Here are some numbered points:
[-2.06 -0.05  0.8   0.85 -0.56  0.06  0.13 -0.26 -0.19 -0.61  0.96  0.02
  1.2   0.46  0.04 -1.31  0.44  1.33 -1.2   0.27 -1.41  0.02 -0.48 -0.13
  0.51 -1.53  0.06 -0.35 -1.71  0.79  0.1   0.38] 0
[-4.05  1.15  1.26  2.7   0.94  0.75  1.11 -0.22 -0.23  1.22  2.28  1.9
 -0.63 -1.29 -1.94 -1.96  1.8   2.   -0.17  1.04 -1.21  0.35 -2.46 -3.53
 -3.    3.75 -1.92 -0.15 -0.96  0.35  0.96  4.52] 1
[-0.13 -0.54 -0.01 -0.56  0.75 -0.67 -0.11 -1.32 -0.35 -0.06  0.26  0.19
 -0.66 -0.27 -0.37 -0.14 -0.94 -0.31  0.75  0.76  1.06 -1.04 -0.29  0.19
 -0.11 -0.26  0.56  0.55  0.46 -0.25  0.49  0.37] 2
[-1.83 -0.03  0.59  0.67 -0.92 -0.08 -0.16 -0.25 -0.72 -0.37  1.1  -0.27
  0.46  0.55  0.26 -1.59  0.19  1.1  -1.07  0.38 -1.07  0.01 -0.25 -0.13
  0.56 -0.88  0.36 -0.22 -1.43  0.44  0.32  0.08] 3
[-0.64  0.09 -1.81  1.31 -0.81  0.67 -1.16  0.44 -0.29 -0.66 -0.01 -1.2
  1.11  0.34  0.59 -0.14 -1.03  0.37 -0.01 -1.81 -1.06 -1.15 -0.16 -0.67
 -0.18 -0.17 -0.78 -0.82 -0.13  1.44  1.21  0.26] 4
[-0.31 -0.41  0.03 -0.13  0.4   0.49 -0.02  0.58  0.26  0.99  0.44  0.41
 -0.68 -0.42  0.69 -0.49  0.12  0.21 -0.56 -0.09 -0.27  0.51  0.03  0.06
 -1.17  0.42 -0.02  0.44 -0.53  0.11 -0.45 -0.36] 5
[ 0.24  0.39  0.2  -0.43 -2.11  0.19 -0.66  1.06  0.1  -1.88  0.14 -0.7
  0.61 -0.6   0.07  0.6   1.28  0.33  0.08 -1.66 -1.31 -0.37  0.38  1.05
  0.73  0.78 -0.79 -0.08 -0.73  0.67  1.36  0.12] 6
[-0.19  0.38 -0.63  1.26 -0.22 -0.47  0.74 -0.34 -1.08  0.04 -0.39 -0.73
 -0.55 -0.95  1.71  0.34  0.63 -0.4  -0.07 -1.29  0.13  0.51 -0.75 -0.79
 -0.41  0.33 -0.69  0.71 -2.01  0.59  1.47  0.66] 7
[ 0.34 -1.19 -1.13 -1.9   0.39 -0.16  0.31 -1.02  1.14  1.08 -0.79  0.17
  0.1   0.89  0.59 -0.5  -1.23 -0.19 -0.15  0.8   0.17 -0.34 -0.18  0.79
 -0.21 -0.88  1.1  -0.46 -0.25 -1.15 -1.1  -2.35] 8
[-0.78 -0.15 -0.76  2.75 -1.45  1.17 -2.06  1.48 -0.6  -0.13 -0.65 -0.67
  0.23  2.2   1.12 -1.6  -1.84  0.03 -1.92 -1.67 -0.54  0.96  0.38  0.2
 -1.1  -2.24 -0.78 -0.9   0.03  1.15  0.62 -0.39] 9
[ 0.31 -0.6   0.23 -1.55  0.38  0.22  0.02 -0.23  0.3   0.26  0.47  0.43
  0.08  0.31 -0.19 -0.51 -0.76  0.47 -0.14  0.3  -0.16  0.36 -0.18 -0.1
  0.43 -0.19  0.35 -0.48  0.83 -0.55 -0.67 -0.07] 10
[-1.29  2.44 -0.68  0.03 -0.85  0.53 -0.13  0.88  1.61 -1.61 -0.57  0.26
  1.23 -0.35  0.79  0.55 -0.2   0.24 -2.02 -0.68 -0.36  0.94  0.66 -0.05
  0.17  0.86 -0.28 -0.73 -0.55  0.18 -0.08 -0.76] 11
[ 0.03 -1.18 -1.31 -0.41  1.03 -0.83 -0.17 -0.66  1.18  0.69 -1.82 -0.83
  0.16  1.2  -0.54 -0.28 -1.1  -0.91  2.15  0.62  2.39 -0.91 -0.88 -0.03
 -0.38 -0.76  2.34 -0.66  0.3  -0.17  0.29 -2.23] 12
[ 0.48 -0.71  0.5  -0.87  0.47 -0.06 -0.31 -1.01 -1.09  0.72  0.47  0.49
 -1.23 -0.02 -0.33 -0.1  -0.63  0.45  1.26  0.87 -0.48 -0.26 -0.14 -0.14
  0.86 -0.12  0.    0.6  -0.25 -0.92  0.23  0.27] 13
[ 0.79  1.8   0.03  3.12  0.76 -0.2   0.58  2.57 -0.04  1.34  0.71 -1.82
  0.26 -0.34 -0.04 -0.16  1.8  -0.94 -0.5  -0.07  1.05 -0.83 -0.38 -0.05
 -0.81 -0.22 -0.13 -0.83  0.11  2.4  -0.59  0.03] 14
[-1.22  0.41  0.36  1.16 -1.24 -0.2  -0.9   0.11  1.12 -1.    0.8  -0.54
  1.88  0.92 -0.18 -0.14 -0.53 -0.41 -2.25 -0.03 -0.24 -0.53  0.06  0.27
 -0.88 -0.38 -0.48 -0.79  1.21  1.52 -0.33 -0.32] 15
[ 0.72  0.01 -0.23 -0.66 -0.04 -0.36  0.08  0.26  0.11 -1.04 -0.37 -0.23
  0.11  0.5  -0.07  0.97 -0.55 -0.72  0.19 -0.23 -0.06  0.09  0.4   0.39
  0.49 -0.18  0.56  0.15  0.32 -0.18 -0.56 -0.25] 16
[ 1.81  1.64  0.35 -2.31 -1.47 -1.3  -0.43 -2.77 -1.97 -0.19  1.89  0.07
 -1.25  0.54 -0.5  -0.51 -0.93 -0.76 -0.55  0.84  0.36 -1.94  1.01  1.21
  1.79 -0.17  0.21 -0.61  1.2  -2.3   0.03 -0.63] 17
[-0.52  1.09 -0.38  1.26 -0.51  0.15 -0.25  1.7   1.12 -0.15 -0.45  0.33
 -0.15 -1.13  0.82  1.    2.66 -0.3  -0.04 -1.74 -0.07 -0.12 -0.71 -0.87
 -0.95  1.61 -0.61  1.26 -1.78  0.74  0.29  0.28] 18
[-0.46  0.23  0.47  0.85 -1.66  0.47 -1.81  0.26  0.89 -0.52 -1.45  0.09
  0.    0.86  0.73 -0.99 -0.1   0.19 -2.6  -0.98 -0.71  1.6  -0.02  1.53
  0.25 -2.46 -0.89  1.26  0.09  1.5  -0.49 -1.14] 19
[-0.55 -1.63 -0.22  0.58 -2.25  1.71  0.19 -0.67 -0.87  0.54  0.66 -1.07
 -0.77  0.05  1.96 -0.71  0.    0.53 -2.8  -0.5  -1.32  0.71  0.63 -0.46
 -1.43 -0.5  -1.73 -0.07 -0.08  0.77  0.6   1.55] 20
[ 0.42  0.23 -0.9  -1.12  1.08  1.3   2.02 -0.2  -0.21  0.1  -1.1   0.51
  0.07 -0.1  -0.28  0.55  0.76 -0.18  0.98 -0.2   2.1   0.06  0.24  0.98
  1.26 -0.09 -0.34 -0.71  1.3  -0.82 -0.83 -0.54] 21
[-0.59  0.17 -0.24  0.64 -0.31 -0.36 -0.53  0.07 -0.21 -0.51 -0.18 -0.53
  0.57 -0.2   0.34 -0.24 -0.09  0.06 -0.49 -0.66  0.06 -0.04  0.43  0.25
 -0.2  -0.13  0.05 -0.27  0.    1.    0.22 -0.32] 22
[-0.26  0.07 -1.14  1.51 -0.55 -0.16 -0.25  0.55  1.05 -0.77 -0.25 -0.68
  0.96 -0.36  0.78  0.48  0.75 -0.3  -0.07 -0.25  0.08  0.01 -0.08 -0.41
 -0.7   0.65  0.09  0.68  0.2   0.1   0.05 -0.11] 23
[ 1.22 -0.84 -0.45 -2.46  1.65 -1.11 -0.18 -0.4   1.14 -0.06 -0.31  0.2
  0.17 -1.03 -2.25  0.87 -0.37 -0.33  2.05 -0.25  0.33 -1.14 -0.01  0.57
  0.88  0.09  0.27 -0.17  0.46 -0.81 -0.21 -0.29] 24
[ 1.28  0.44  0.06 -1.64  0.85 -1.1  -0.36 -0.76 -0.28  0.7  -0.52 -0.24
 -0.76 -0.84 -1.48 -0.39 -0.62 -0.61  0.31  0.82  0.75 -0.44 -0.32  0.2
  0.8  -0.22  0.03  0.28  0.74 -0.76 -0.34  0.51] 25
[-0.22  0.39 -0.13  1.34  0.04 -0.22 -0.15  0.59  0.73  0.19 -0.02 -0.1
 -0.38  0.34  0.12 -0.45  1.26 -0.23 -0.48  0.35 -0.31 -0.16 -0.39  0.14
 -0.92 -0.2   0.36  0.73  0.1   0.39 -0.34  0.46] 26
[ 0.77  0.81  0.05  1.31 -1.   -0.42 -1.21 -0.15 -0.61  0.62  1.26 -1.16
 -0.53  0.16  0.17 -0.56  0.71 -0.89 -1.07  0.57 -0.36 -1.6   0.02 -0.26
 -0.33  0.32 -0.33  1.36  0.6   0.74  0.43  0.1 ] 27
[-1.99  0.27 -0.58  1.76 -0.58 -0.06 -1.27 -0.42  1.77 -1.22  1.45  0.77
  1.98  1.16 -1.05 -0.99 -0.17  0.07 -1.61 -0.25 -1.16 -0.32  0.77 -0.49
 -2.35 -0.37 -0.2  -1.4   0.71  0.81 -0.1  -0.27] 28
New points follow, each followed by the numbers of its five nearest points above by angle, nearest first.
[ 0.47 -0.94 -0.24 -1.66  0.67 -0.06 -0.23 -0.33  0.45  0.43  1.05  0.44
 -0.18  0.43 -0.58 -0.89 -1.41  0.65  0.29  0.53 -0.5   0.07 -0.6  -0.03
  0.36  0.24  0.66 -0.53  0.97 -0.74 -0.77  0.01] 10 8 13 24 25
[ 4.44 -1.02 -3.07 -1.98  2.15  1.18  2.72  1.18  4.75 -3.59 -2.67 -0.23
 -0.95 -0.44 -0.38  3.89 -1.58 -0.68  1.9  -0.26 -0.34  1.09  1.12  3.
  1.74 -0.21  0.67 -1.26  2.85  0.21 -1.04 -1.53] 16 21 24 8 12
[-0.38  0.37  1.34  0.36 -1.   -0.18 -1.52  1.    1.66  0.03 -1.01  1.2
  0.73 -1.02 -1.08  1.77  0.57 -0.46 -0.02  0.51 -1.19 -0.19  0.31  0.14
 -1.18  0.53 -0.84  1.4  -0.77  0.18  0.12 -0.2 ] 18 6 23 11 26
[-0.72  1.16  0.71  0.67 -1.39 -0.39 -0.91 -0.05  0.81 -1.2  -0.17 -0.72
  1.06  0.64 -0.9   0.85  0.47 -0.21 -0.49  1.27 -0.37 -0.92  0.43  0.38
  0.29  0.25  0.22  0.51  0.35  1.11 -0.19 -0.13] 15 28 27 11 22
[-2.25  1.75  0.5   0.86  0.45  0.65  1.37  0.49 -0.27  0.49  1.32  1.18
 -0.18 -1.58 -1.37 -0.86  0.59  1.42 -0.02  1.15 -1.11  0.09 -1.55 -1.86
 -1.36  2.48 -1.43 -0.05  0.43  0.57 -0.07  2.65] 1 18 26 5 0
[ 1.41 -1.18 -0.4  -0.52  1.26 -0.42  0.22  0.36 -0.55  1.31 -0.77  0.23
 -0.72 -0.29 -1.02  0.25 -0.31  0.16  1.99 -0.46  0.69  0.46 -0.61  0.18
  0.28 -0.53  0.28 -0.25 -0.06 -0.81 -0.42 -0.27] 24 25 13 12 21
[-0.26  0.96  0.04  0.31 -0.63  0.   -0.4   0.49  0.57 -0.73  0.05  0.
  0.23 -0.07 -0.19  0.37 -0.19  0.21 -0.28  0.25 -1.27  0.04 -0.14  0.09
  0.02  0.11 -0.47  0.49  0.11  0.49 -0.14  0.04] 11 6 15 19 28
[-0.88  0.57 -0.17  3.04 -1.42 -0.52  0.94 -0.57 -1.78 -1.14 -1.26 -1.83
  0.61 -0.9   2.84  1.2   2.32 -0.95 -0.07 -2.22  1.03  0.96 -0.79 -1.26
  0.6   0.43 -1.    1.41 -3.68  0.75  2.07  1.14] 7 18 23 6 22
[-0.92  1.24 -1.6   0.3  -0.78  0.79 -0.01  0.31 -0.49 -0.63 -0.35 -0.28
 -0.42  0.07  0.26 -0.17 -0.39 -0.1  -0.3  -1.28  0.56 -0.35 -0.1   0.34
 -0.4   0.49 -0.49 -0.34  0.37  1.18 -0.11  0.21] 4 22 11 9 15
[ 0.03 -0.04 -0.13 -0.81  0.79  0.   -0.08 -0.51  0.14 -0.2  -0.15  0.49
  0.15 -0.63 -0.86  0.61 -0.6   0.01  0.91 -0.11  0.33 -0.56  0.2   0.36
  0.49  0.24 -0.12 -0.24  0.72 -0.15  0.11  0.09] 24 25 2 21 13
[ 0.66  0.41 -0.01 -0.52 -0.13 -0.35 -0.01 -0.97 -0.78 -0.15  0.62 -0.33
 -0.53  0.24 -0.32  0.04 -0.6  -0.46 -0.08  0.4   0.06 -0.85  0.18  0.44
  0.53  0.    0.1  -0.17  0.76 -0.64 -0.1  -0.14] 17 25 2 13 16
[ 1.44  0.94  0.    4.48  0.3  -0.22  0.47  3.64 -0.32  0.62  0.25 -2.81
  0.02  1.2   0.32 -0.36  1.71 -0.67 -0.72  0.12  0.33 -0.89  0.19  0.19
 -0.46 -1.35  0.33  0.31  1.02  3.11  0.37  0.1 ] 14 26 27 9 23
[-2.36  0.97  0.76  1.56 -0.41  0.55  0.43  0.14 -0.18  0.6   0.82  1.23
  0.01 -0.93  0.1  -0.97  0.53  0.96 -1.08  0.43 -1.29 -0.46 -0.82 -2.12
 -1.66  2.25 -1.72 -0.15 -0.63  0.5   0.76  1.89] 1 18 20 0 3
[ 0.15 -0.55  0.28 -1.8   0.89 -0.06  1.34 -0.48 -0.74 -0.01  0.16  1.01
  0.2   0.93  0.28  0.38 -0.07 -1.13  0.91  0.02  1.7   0.38  0.18 -0.84
 -0.34  1.23  1.03 -1.09  0.83 -1.63 -0.72  0.13] 21 10 12 24 2
[-0.41 -0.42 -0.84  0.26 -0.48  0.68  0.26 -0.56 -0.42 -0.41  0.29 -0.39
  0.12 -0.72  0.72 -0.53 -0.01 -0.02 -1.28 -0.77 -0.44  0.3   0.3  -0.18
 -0.55 -0.32 -0.86 -0.64  0.31  0.62  0.54  0.55] 20 4 22 9 7
[ 0.16  0.04  1.08 -0.07 -0.76  1.    0.4   0.4  -1.27  0.18 -1.07 -0.64
  0.11 -0.96  0.52  0.53  0.83  1.35  0.11 -0.44 -1.05  1.9   0.56 -0.18
  1.97 -0.58 -1.48  0.55 -0.8   0.16  0.44  0.11] 6 7 20 19 0
[-3.43  1.33  0.65  2.41  0.38  1.35  1.93 -0.03 -0.01  0.93  1.4   2.44
  0.08 -1.67 -0.41 -1.26  1.41  2.04  0.42  1.26 -0.92 -0.38 -0.47 -2.43
 -2.73  2.82 -2.52  0.08 -1.28 -0.3   1.15  2.79] 1 18 5 0 7
